Here are some points:
  11  -24  -8  -28  10  -37  -86  48  60  15  -25  37  41  26  -15  24
  9  -16  -1  44  3  62  -37  -35  24  -25  35  -10  16  44  -12  10
  -33  -11  9  -22  -77  -69  8  37  20  -20  -58  25  -15  -42  56  -37
  15  -30  -5  -25  6  1  -47  14  25  -8  -14  -10  35  25  4  0
  -40  -43  24  -1  -44  15  39  -51  37  -29  -37  -35  45  -45  47  -32
  22  30  -43  16  21  -72  -35  32  -57  51  18  79  -32  31  -13  2
  -23  1  -20  2  6  -29  -17  37  -9  35  15  39  11  6  -17  38
  84  62  -14  78  127  94  67  -127  -127  53  127  -70  -14  27  -127  127
  -8  51  -19  -16  -28  -62  3  18  -47  12  -2  72  -64  -10  11  -46
  11  -13  13  -9  20  20  -38  -1  28  5  6  -8  29  12  -16  27
  84  -11  1  22  34  105  -62  -70  16  -48  61  -1  48  51  -33  -54
  8  -60  58  -80  -55  110  -12  -26  127  -69  -43  -120  96  2  38  -63
  -8  -10  15  -24  -17  23  34  -18  3  -20  -28  -46  14  -13  11  8
  20  0  20  5  -37  34  10  -12  27  -33  -1  17  26  8  16  -104
  5  38  -17  -1  8  -26  7  11  -53  11  19  -7  -5  26  -13  32
  -3  -44  29  6  -24  31  -47  31  97  19  -59  47  16  -1  28  -37
  24  -14  40  -12  -14  44  -32  2  32  -31  -3  11  16  28  24  -58
  -7  -4  18  24  -12  24  8  -24  28  -23  14  -12  4  -2  12  -56
  3  24  14  -14  -25  -6  27  -17  -17  -9  -10  26  -5  0  9  -52
  -6  -37  11  -27  21  10  10  22  26  26  -29  -66  45  -26  -22  85
  -21  8  17  17  18  50  48  -16  -2  -18  -14  -54  14  -14  -32  61
  69  -15  -19  22  56  44  -116  -3  37  15  78  40  29  65  -39  27
  -54  16  -20  0  42  -110  68  72  -68  99  5  18  -53  -44  -1  90
  33  -22  32  27  0  55  -48  -16  44  -51  40  36  11  61  -20  -34
Here are 12 more points, each followed by its number:
  25  -51  1  -41  54  68  -91  23  85  33  -3  -3  87  22  -32  89 0
  -36  -46  7  -42  -5  -11  65  59  22  36  -42  -84  43  -52  -26  124 1
  -107  11  45  -43  -76  -37  126  15  8  -35  -110  -45  -25  -97  120  -65 2
  -9  4  -3  1  18  -28  -11  -9  10  22  -17  -3  14  -13  19  40 3
  -22  20  14  -7  -46  -13  11  9  -20  -18  12  0  0  -12  56  -53 4
  3  -71  91  -53  -79  127  2  -34  127  -76  -62  -127  81  -24  43  -64 5
  -4  11  -26  -10  14  -38  31  30  -59  47  -9  -5  -16  -22  -9  63 6
  -20  1  -9  -5  -17  -22  19  10  -9  3  -8  -6  -7  -6  13  -4 7
  11  3  8  -26  -25  43  32  -15  -15  -33  -16  -29  16  -16  9  -24 8
  -62  65  43  -51  -29  -11  68  -42  -31  25  -39  -55  -59  -68  16  -24 9
  6  -1  -25  -20  35  -40  -34  30  -10  56  0  19  14  5  -28  69 10
  -62  35  -14  -37  -79  -99  95  37  25  12  -69  -8  -19  -67  51  -33 11
Which two of these numbered points are nearest to each point below by angle, seen from the average point of the first points? Their numbers follow each, nearest first.
  -16  -22  6  -29  -17  -40  -2  41  12  -12  -41  16  -7  -8  19  -25 > 11 7
  -3  15  11  19  -37  -46  19  -20  -21  -17  17  31  -25  27  54  -90 > 4 7
  16  -98  22  -14  74  39  -72  63  65  59  -25  -1  80  12  -64  127 > 0 10
  -19  17  1  -3  -15  -21  27  10  -20  13  -12  -5  -12  -11  13  4 > 7 11
  4  -1  18  1  -29  33  28  -24  3  -7  -15  -27  5  -4  16  -14 > 8 2
  -1  1  3  13  1  26  9  -11  2  -20  -1  3  3  8  3  -23 > 8 4
  -8  12  7  8  -30  -6  73  -15  -36  -5  -24  -27  -24  -36  13  6 > 9 7
  -13  14  -1  12  -7  -22  42  -7  -33  26  15  4  -12  -27  11  -5 > 7 6
  35  -86  4  -50  62  65  -87  14  123  -5  -26  -30  105  32  -42  51 > 0 5
  -33  -37  20  -52  44  -9  47  78  2  8  -34  -61  44  -40  22  70 > 1 6
  -2  -48  44  -27  -2  49  6  4  55  -45  -26  -34  34  -9  20  -23 > 5 8
  1  -2  9  16  7  33  73  -29  -26  -10  19  -46  -1  -3  -18  19 > 8 9
  22  33  18  2  -32  1  -11  -11  -3  -3  1  59  -41  31  24  -85 > 4 11
  -9  11  -18  2  7  -26  7  12  -26  21  2  0  -8  -4  -12  29 > 6 10
  -12  -3  6  -19  -9  10  -5  -12  15  0  -5  -45  17  0  1  1 > 9 1
  -35  11  -18  16  6  -2  -30  -5  53  -30  -23  38  -8  20  20  -23 > 11 2
  -2  29  1  4  -46  -45  -7  -3  -45  -29  -5  90  -47  38  52  -127 > 4 7
  -24  7  2  -29  -37  -58  29  49  0  20  -39  -38  -5  -47  0  28 > 11 7
  32  98  -30  31  22  61  127  -84  -127  38  96  -53  -50  -1  -54  8 > 9 6
  -26  -10  18  -27  29  63  81  24  6  56  -30  -118  37  -68  -21  127 > 1 6
  -21  -1  30  -26  -8  42  71  7  -31  19  -21  -102  33  -30  -18  96 > 1 6
  31  -89  3  5  127  89  -90  26  58  36  68  -46  37  22  -101  127 > 0 10
  8  5  19  6  17  34  44  -22  -3  6  12  -58  25  -18  -29  40 > 1 8
  -3  1  32  10  -47  43  26  -44  19  -47  -4  -14  8  -2  37  -90 > 8 4
  34  14  10  33  33  57  45  -51  -39  7  41  -55  -10  27  -28  21 > 8 6
  -13  29  -28  5  29  -57  36  27  -54  41  -16  4  -34  -32  -25  71 > 6 10
  23  -42  -50  -11  87  -36  -60  94  12  72  4  15  13  15  -59  126 > 10 0
  -6  26  -11  7  9  -44  7  16  -35  12  -3  42  -22  -7  4  -13 > 7 6
  10  19  7  -9  -13  5  -37  -2  30  -12  1  17  -1  16  24  -58 > 4 2
  41  27  -22  -4  43  -40  -49  25  7  37  20  71  -14  26  -18  32 > 10 6
  42  14  -28  32  33  -33  -54  23  -18  21  41  69  -25  35  -31  19 > 10 6
  42  -18  -15  -5  36  65  -35  -7  28  9  15  -54  28  32  -39  59 > 0 1
  -55  -127  -6  -35  19  11  -127  16  127  -14  -28  -51  99  34  -9  82 > 0 5
  -30  -36  -10  7  13  7  -3  11  35  -24  -26  3  14  16  11  -5 > 2 11
  -20  -6  -23  -3  17  -20  -7  -7  5  19  -25  -43  2  -11  11  30 > 3 1
  26  73  12  32  16  38  106  -75  -127  52  68  -18  -34  -16  -33  -2 > 9 6
  8  -33  20  34  -26  78  14  -11  75  -25  -4  -31  32  -6  13  -31 > 5 8
  4  23  -5  3  13  -4  21  -4  -40  13  20  -18  -6  -12  -19  24 > 6 9
  -10  -33  0  8  -19  42  8  -33  57  -29  -26  -53  46  -27  6  -2 > 5 8
  2  -6  7  -20  -67  17  -8  -4  14  -48  -10  -14  4  -36  4  -67 > 8 4
